[ 7.54 -5.98 -3.54  1.18]  Zot
[-4.43 -7.35  5.74  0.49]  tep
[ 7.55 -3.08  6.28 -0.26]  vaneb
[-9.09 -2.78  4.04  0.06]  besel
[-3.08  7.55  0.68  1.15]  lukot
[ 6.89 -6.99  3.04  0.53]  vore
[-3.44 -7.55 -1.65  0.99]  zum
[-6.06 -8.20  1.60  0.93]  mam
[ 7.54 -5.98 -3.54  0.63]  kezo
[-3.44 -7.55 -5.81  1.65]  Pidot
[-3.77 -5.91 -7.36  1.55]  Gira
start: [-7.35  5.74  0.49] | tep, 1
start: [ 7.55 -3.08] | vaneb, 0
chg vaneb: [ 7.54 -3.08  6.28 -0.26] | 0, [7.55]
chg vaneb: [ 7.55 -3.07  6.28 -0.26] | 1, [-3.08]
chg Gira: [-3.77 -5.92 -7.36  1.55] | 1, [-5.91]
chg Pidot: [-3.44 -7.55 -5.82  1.65] | 2, [-5.81]

[ 0.07 -0.04 -6.96 -2.90  2.27]  Niri
[ 0.13  2.16  4.55  1.26 -1.47]  Rikot
[-9.39 -6.10 -5.47 -6.87 -7.05]  vefu
chg Niri: [ 0.07 -0.04 -6.96 -2.91  2.27] | 3, [-2.90]
chg Rikot: [ 0.13  2.17  4.55  1.26 -1.47] | 1, [2.16]
chg Niri: [ 0.07 -0.04 -6.97 -2.90  2.27] | 2, [-6.96]
chg vefu: [-9.39 -6.09 -5.47 -6.87 -7.05] | 1, [-6.10]

[-2.59 -2.49  1.95  1.45 -3.46  0.87 -5.12  3.80 -2.24 -1.90 -7.23  2.40
 -2.78  2.39  2.59  1.18 -0.40  0.60 -1.86 -4.61 -4.65 -1.01  2.36  6.06
  5.07 -1.63  3.26 -1.91 -8.04 -3.37 -0.47 -2.95 -5.20 -0.72  1.53 -6.36
 -2.73  3.28 -6.54 -4.55  2.83  1.44 -0.94  0.86 -3.52  3.30] -> Seli
[-0.81 -2.63  1.24  1.03 -1.72  0.33 -3.93 -1.85 -3.00 -0.66  1.19 -1.87
 -2.49  1.92  1.81  0.96 -1.10  0.19 -1.55 -3.60 -2.21 -1.87 -0.37  2.07
  1.77 -2.29  1.29 -1.92 -5.15 -2.66  0.12 -1.10 -4.78  2.30  1.55 -6.13
 -2.25  2.10 -3.24 -4.25  0.55 -0.56 -0.94  1.54 -3.81  1.46] -> Fos
[-1.08 -2.60  1.61  1.62 -2.95 -0.62 -3.14 -0.66 -1.87 -1.85 -3.00  1.19
 -0.24  1.13  0.86  0.90 -0.07  0.26 -1.31 -3.50 -0.07 -1.15  1.51  2.39
 -1.61 -0.31  0.45 -1.31 -4.14 -2.48  0.42  0.85 -1.21  0.30  1.79 -3.04
 -0.48  0.06 -1.87 -0.74 -1.08  0.20  0.58 -1.43 -2.97  2.02] -> Burav
[-2.48 -3.36  1.06  1.44 -2.10  0.97 -4.52  3.59 -1.57 -1.72 -5.68  2.02
 -3.09  1.85  3.04  1.07 -0.22 -0.36 -1.82 -3.26 -3.78 -1.11  1.02  3.70
  5.00 -2.48  2.40 -2.45 -6.62 -2.82  0.02 -1.88 -6.03  0.85  1.03 -6.50
 -3.25  3.69 -4.45 -5.87  2.55  0.71 -1.06  1.77 -3.71  2.27] -> Bubi
[-1.20 -3.48  1.11  0.80 -2.42 -0.17 -5.06  2.71 -2.23 -2.68 -5.30  2.02
 -2.93  2.56  2.92  3.39  0.46 -1.28 -0.88 -3.56 -2.81 -2.06  1.08  3.75
  4.76 -2.46  2.79 -3.55 -6.38 -0.90 -0.24 -1.94 -5.37  0.83  2.05 -6.87
 -2.89  3.83 -3.97 -4.67  2.62  0.71 -1.49  1.91 -3.22  2.63] -> Ges
[-0.30 -0.54  1.41  0.13 -2.00 -0.50 -1.63 -0.38 -1.03 -0.88 -2.10  0.69
  0.03  1.45  0.14  1.47  0.31  0.06 -0.14 -2.03 -0.42 -0.53  1.62  2.19
  0.16  0.80  0.70 -0.63 -2.42 -0.53 -0.39 -0.40  0.20 -1.23  1.29 -0.89
  0.39  0.18 -1.55  0.77  0.00  0.72 -0.02 -1.32 -0.47  1.38] -> Venaf
chg Venaf: [-0.30 -0.54  1.41  0.13 -2.00 -0.50 -1.63 -0.38 -1.03 -0.88 -2.10  0.69
  0.03  1.45  0.14  1.47  0.31  0.06 -0.14 -2.03 -0.42 -0.53  1.62  2.19
  0.15  0.80  0.70 -0.63 -2.42 -0.53 -0.39 -0.40  0.20 -1.23  1.29 -0.89
  0.39  0.18 -1.55  0.77  0.00  0.72 -0.02 -1.32 -0.47  1.38] | 24, [0.16]
chg Ges: [-1.20 -3.48  1.11  0.80 -2.42 -0.17 -5.06  2.71 -2.23 -2.68 -5.30  2.02
 -2.93  2.56  2.92  3.39  0.45 -1.28 -0.88 -3.56 -2.81 -2.06  1.08  3.75
  4.76 -2.46  2.79 -3.55 -6.38 -0.90 -0.24 -1.94 -5.37  0.83  2.05 -6.87
 -2.89  3.83 -3.97 -4.67  2.62  0.71 -1.49  1.91 -3.22  2.63] | 16, [0.46]
start: [-0.66 -1.87 -1.85 -3.00  1.19] | Burav, 7
start: [2.55 0.71] | Bubi, 40
start: [1.62 2.19 0.16 0.80 0.70] | Venaf, 22
start: [-1.23  1.29 -0.89  0.39  0.18] | Venaf, 33

[-2.58  0.76  3.50 -1.12 -0.44 -1.33]  dager
[ 1.79 -0.39  1.89 -2.41  0.22 -2.17]  lasi
[-0.50  5.83  1.11 -4.82 -1.55 -4.24]  fam
[ 0.81  3.56  0.82 -1.15 -1.83  1.85]  med
[-0.62  2.40  0.71 -3.96 -3.80 -3.87]  ratun
[-0.39  1.79 -0.39 -6.94  1.45 -3.20]  vesa
[-1.06  0.77 -8.07  0.39 -1.36  2.82]  somo
[ 2.96 -2.08 -1.43  2.87  3.61  3.54]  vami
[ 0.62 -4.79  4.11 -1.75 -4.22  0.94]  Vapu
[ 0.16 -2.52 -1.96 -1.62  1.28  0.52]  zad
[ 1.94 -3.42 -4.13  0.31  3.27  1.45]  zada
[0.10 6.28 3.91 3.23 2.45 4.57]  sanup
start: [ 3.50 -1.12] | dager, 2
start: [-0.39  1.79] | vesa, 0

[-2.84  1.83  0.64  1.69  0.22 -2.86  1.26] : bivu
[-1.79  0.49 -0.47  1.60 -0.04 -1.40  1.27] : tepen
[ 0.49 -2.53 -1.19 -2.94 -3.05  1.45  5.18] : Rolu
[-1.79  0.49 -0.47  1.60  2.29 -1.27 -0.24] : Sudek
[-1.79  0.49 -2.53 -1.19 -2.92 -0.97  2.96] : tugo
[-3.20  3.86 -1.19 -2.92 -0.97 -2.53  2.62] : tumu
[-1.79  0.49 -0.47 -4.22 -6.27  3.27  9.04] : vevar
start: [-1.19 -2.92 -0.97 -2.53] | tumu, 2
chg bivu: [-2.85  1.83  0.64  1.69  0.22 -2.86  1.26] | 0, [-2.84]
chg bivu: [-2.84  1.83  0.64  1.70  0.22 -2.86  1.26] | 3, [1.69]
start: [ 0.49 -2.53 -1.19 -2.92] | tugo, 1

[-1.18 -0.11 -0.23  1.27  1.10  3.22 -4.36  8.39  0.53]  reful
[ 5.96  3.29  2.42 -1.75 -2.62  1.47  6.85 -5.00  2.86]  ziven
[-1.18 -0.11  2.42  1.27  1.10  3.22 -4.36  8.39  0.53]  guf
start: [-1.75 -2.62  1.47  6.85 -5.00  2.86] | ziven, 3
chg ziven: [ 5.96  3.29  2.43 -1.75 -2.62  1.47  6.85 -5.00  2.86] | 2, [2.42]

[ 5.67  0.48  1.94 -4.62 -1.13 -1.14 -3.20  2.09  0.03 -0.06 -1.75 -0.13
  0.01  8.30 -0.19  2.81  1.35 -0.71 -1.24 -0.22  0.95  1.30 -0.34  0.48
 -0.19 -0.16 -2.43] -> lipu
[ 5.67  0.48  1.94 -4.62 -1.13 -1.14 -3.20  2.09  0.03 -0.06 -1.75 -0.13
  0.01  8.30 -0.19  2.81  3.14  0.19 -2.27 -0.51  0.45  2.21  0.71  4.05
  1.87  1.82 -1.73] -> finab
[ 3.87 -1.81  0.36  1.13 -2.64  2.70 -1.62  1.35 -1.53  0.07  0.07  0.23
  6.27  2.01 -1.75 -0.64 -2.00 -0.48  1.70  0.68 -0.65  1.55 -0.33 -3.55
 -0.15  0.57  1.40] -> nemi
[ 2.32  0.09 -0.78  1.38  1.27  0.61  4.60  2.59  0.70 -0.04  0.19  0.40
 -0.40  1.11 -2.77  0.13  0.26 -0.05  0.70 -0.39 -0.25 -0.35  1.22 -1.21
  3.86 -0.33  2.54] -> pir
[ 0.16 -0.37 -1.66  0.14 -2.16  0.57  1.84 -0.77  4.46 -1.94  0.19 -0.36
 -1.98  4.22  1.92 -0.23  4.13  0.65  0.22  0.38  0.39 -1.14  0.80  3.68
 -3.80 -1.34  0.95] -> mebal
[ 3.87 -1.81  1.94  1.13 -2.64 -1.14 -1.62  1.35 -1.53  0.07  0.07  0.23
  6.27  2.01 -1.75 -0.64 -2.00 -0.48  1.70  0.68  0.45  1.55 -0.33 -3.55
 -0.15  0.57  1.40] -> rini
chg pir: [ 2.32  0.09 -0.78  1.38  1.27  0.61  4.60  2.59  0.70 -0.04  0.19  0.40
 -0.40  1.12 -2.77  0.13  0.26 -0.05  0.70 -0.39 -0.25 -0.35  1.22 -1.21
  3.86 -0.33  2.54] | 13, [1.11]
chg mebal: [ 0.16 -0.37 -1.66  0.14 -2.16  0.57  1.84 -0.77  4.46 -1.94  0.19 -0.36
 -1.98  4.22  1.92 -0.23  4.13  0.65  0.22  0.38  0.39 -1.14  0.80  3.68
 -3.81 -1.34  0.95] | 24, [-3.80]
which: [ 3.87 -1.81  1.94  1.13 -2.64 -1.14 -1.62  1.35 -1.53  0.07  0.07  0.23
  6.27  2.01 -1.75 -0.64 -2.00 -0.48  1.70  0.68  0.45  1.55 -0.33 -3.55
 -0.15  0.57  1.40] | rini
chg rini: [ 3.87 -1.81  1.94  1.13 -2.64 -1.14 -1.62  1.35 -1.53  0.07  0.07  0.23
  6.27  2.01 -1.75 -0.63 -2.00 -0.48  1.70  0.68  0.45  1.55 -0.33 -3.55
 -0.15  0.57  1.40] | 15, [-0.64]

[ 2.43  1.77  2.80 -2.84 -1.99] -> Bafa
[-0.12  0.08  0.74 -0.74 -1.82] -> vugo
[ 2.23  0.39 -4.85  1.78 -1.05] -> genuv
[-0.64  1.99  8.42 -5.43  1.51] -> zepun
[ 2.78 -0.72 -8.21  5.82 -1.48] -> nul
[-8.18  5.82 -1.48  2.45 -3.25] -> kap
chg vugo: [-0.12  0.08  0.74 -0.73 -1.82] | 3, [-0.74]
chg vugo: [-0.13  0.08  0.74 -0.74 -1.82] | 0, [-0.12]
start: [-4.85  1.78 -1.05] | genuv, 2
start: [-8.21  5.82 -1.48] | nul, 2

